In the rows, 128 means zero.
One turn moves every row onto another: examples first, then more rows asked
Q466: [ 90 128 140 171 128 151 143 104 126 106 139 136]
Q719: [139 133 144 192 134 151 132 112 112 134 148 132]
Q893: [136 115 139 188 121 122 121 115 145 125 144 120]
Q473: [120 128 136 204 125 112 131 107 143 133 143 137]
Q992: [115 122 146 140 104 119 132 124 134 131 160 116]
Q779: [114 119 150 155 145 120 140  91 144 115 136 128]
Q669: [ 97 146 139 154 148 110 121  89 143 119 153 155]
Q909: [ 81 141 135 172 130 146 136 102 126 109 146 150]
Q659: [111 145 128 196 127 108 112 109 143 133 158 153]
Q840: [137 124 132 170 119 124  97 120 145 120 159 125]
Q750: [119 122 146 137 142 124 119  97 145 109 147 126]
Q843: [ 90 150 137 154 110 105 128 116 132 141 170 148]
Q138: [108 122 150 161 107 113 154 116 132 138 150 120]
Q452: [136 149 134 172 132 151 101 119 112 130 168 144]
Q763: [121 143 125 175 123 116  91 117 145 126 167 146]
Q851: [ 94 135 134 150 125 155 116 112 127 100 154 137]
Q335: [142 133 142 140 125 127 124 119 101 143 158 141]
Q11: [124 147 139 158 130 116 135 111  99 153 156 161]
Q568: [131 146 137 144 127 121 120 117 100 147 163 156]
Q87: [ 98 124 139 157 125 157 131 110 127 100 144 128]
Q112: [131 135 145 163 129 119 148 110  99 152 147 150]
Q98: [107 138 139 136 145 117 108  97 144 112 157 143]
Q737: [142 126 146 152 126 125 141 115 100 147 147 138]
Q386: [145 134 141 175 131 156 114 119 113 128 158 129]
Q460: [ 93 139 144 169 111 105 151 111 131 144 156 140]
Q313: [105 139 138 137 105 114 116 124 134 132 173 133]
Q780: [100 133 146 165 148 111 141  86 143 122 140 145]
Q491: [126 148 139 199 137 144 132 108 111 139 153 149]
Q147: [ 82 145 131 160 128 148 120 107 127 105 154 151]
Q219: [124 157 133 187 136 143 112 112 111 137 165 156]

Q460 goes to Q138
Q779 goes to Q750
Now these:
Q147 goes to Q909
Q386 goes to Q452
Q11 goes to Q112
Q840 goes to Q763

One turn moves every row onto another: examples first, then more rows asked
Q345: [165 114 122 112 125 161 107 121 133  96  88 127 114 118]
Q903: [145 121 148 102 142 170 112 120 137  85  88 117 120 110]
Q353: [139 130 140 114 167 149 135 125 144 103  68 102 135 136]
Q264: [116 134 122 128 140 129  95 124 107  82  99 120 132 131]
Q401: [142 146 121 105 120 150 121 103 131  93 124 138 153 158]
Q731: [152 126 141  99 130 167 103 117 118  89 113 136 114 127]
Q474: [142 161 128 111 122 164 119 106 152  77 120 127 139 145]
Q680: [144 134 132 118 172 139 135 128 126 116  77 111 127 158]
Q97: [115 133 122 129 144 127  97 125 106  85  96 118 130 133]
Q191: [164 113 124 118 142 154 114 127 133 106  72 117 111 124]
Q969: [134 139 130 118 159 142 143 117 149 104  76 102 153 150]
Q966: [113 138 118 130 140 124 100 121 109  85 101 119 139 139]
Q418: [134 146 126 108 124 153 130 102 151  87 108 123 166 146]
Q859: [163 121 117 110 111 161 106 111 135  91 101 134 128 124]
Q670: [115 134 121 130 146 126  99 126 108  86  94 116 132 135]
Q385: [113 137 119 132 142 124 101 123 109  86  96 116 138 140]
Q135: [140 144 123 118 158 133 141 118 132 114  90 116 148 171]
Q305: [132 147 125 114 141 144 141 107 152  97  92 111 167 154]
Q654: [138 149 119 112 138 139 135 109 134 105 109 126 159 172]
Q623: [136 133 135 131 169 150 124 133 134 127  82 133 117 150]
Q436: [131 143 128 133 164 143 131 126 139 128  89 134 134 164]
Q300: [140 127 142 125 161 160 112 133 130 119  88 139 105 135]
Q392: [139 134 136 116 129 169 100 118 132 104 117 157 117 132]
Q406: [138 166 123 119 133 153 133 107 156  86 111 120 148 159]
Q422: [114 137 119 129 138 127  98 121 109  83 102 121 138 136]
Q819: [146 151 135 109 125 172 111 111 146  73 116 128 120 129]
Q793: [145 148 140 122 167 156 130 129 145  95  78 103 109 139]
Q571: [143 128 141  99 123 172 110 109 140  78 105 127 132 114]
Q718: [135 143 129 119 123 163 110 111 137 105 124 158 136 147]
Q838: [149 142 145 116 156 166 117 128 141  88  86 110 100 126]
Q564: [144 122 147 109 160 161 123 127 137  96  72 107 119 118]
Q79: [138 165 125 124 151 146 139 115 155  94  95 109 144 163]
Q687: [150 123 142 112 169 151 122 132 120 109  79 115 108 139]
Q74: [154 135 103 124 133 136 135 113 144 111  83 119 154 159]
Q481: [129 149 122 130 147 145 130 117 142 122 104 142 148 169]
Q200: [131 149 122 124 131 152 121 111 141 112 118 152 148 161]
Q121: [154 136 102 118 115 143 127 106 146 101 100 128 157 154]
Q967: [114 136 120 130 146 123 101 125 108  87  95 116 135 138]
Q190: [158 129 107 112 107 153 115 106 142  93 107 134 145 139]
Q44: [114 136 120 128 137 128  96 122 108  82 102 121 135 133]
Q379: [142 157 131 126 165 148 139 124 151  99  81 103 128 154]
Q208: [141 126 143 120 145 168 103 128 128 110 102 149 105 127]
Q213: [147 136 130  99 118 162 108 108 125  87 125 142 135 140]
Q462: [156 129 110 127 147 136 134 122 142 117  70 111 140 153]
Q964: [149 144 143 109 139 173 109 120 142  78 102 121 104 121]
Q591: [138 137 132  99 117 165 118 103 146  79 113 129 152 129]
Q67: [160 119 118 123 152 143 127 128 136 113  65 111 123 137]
Q329: [152 120 145 104 151 162 109 127 116  98  92 126 102 125]

Q406 goes to Q793
Q481 goes to Q300
Q969 goes to Q903
Now these:
Q670 goes to Q44
Q74 goes to Q191
Q401 goes to Q680

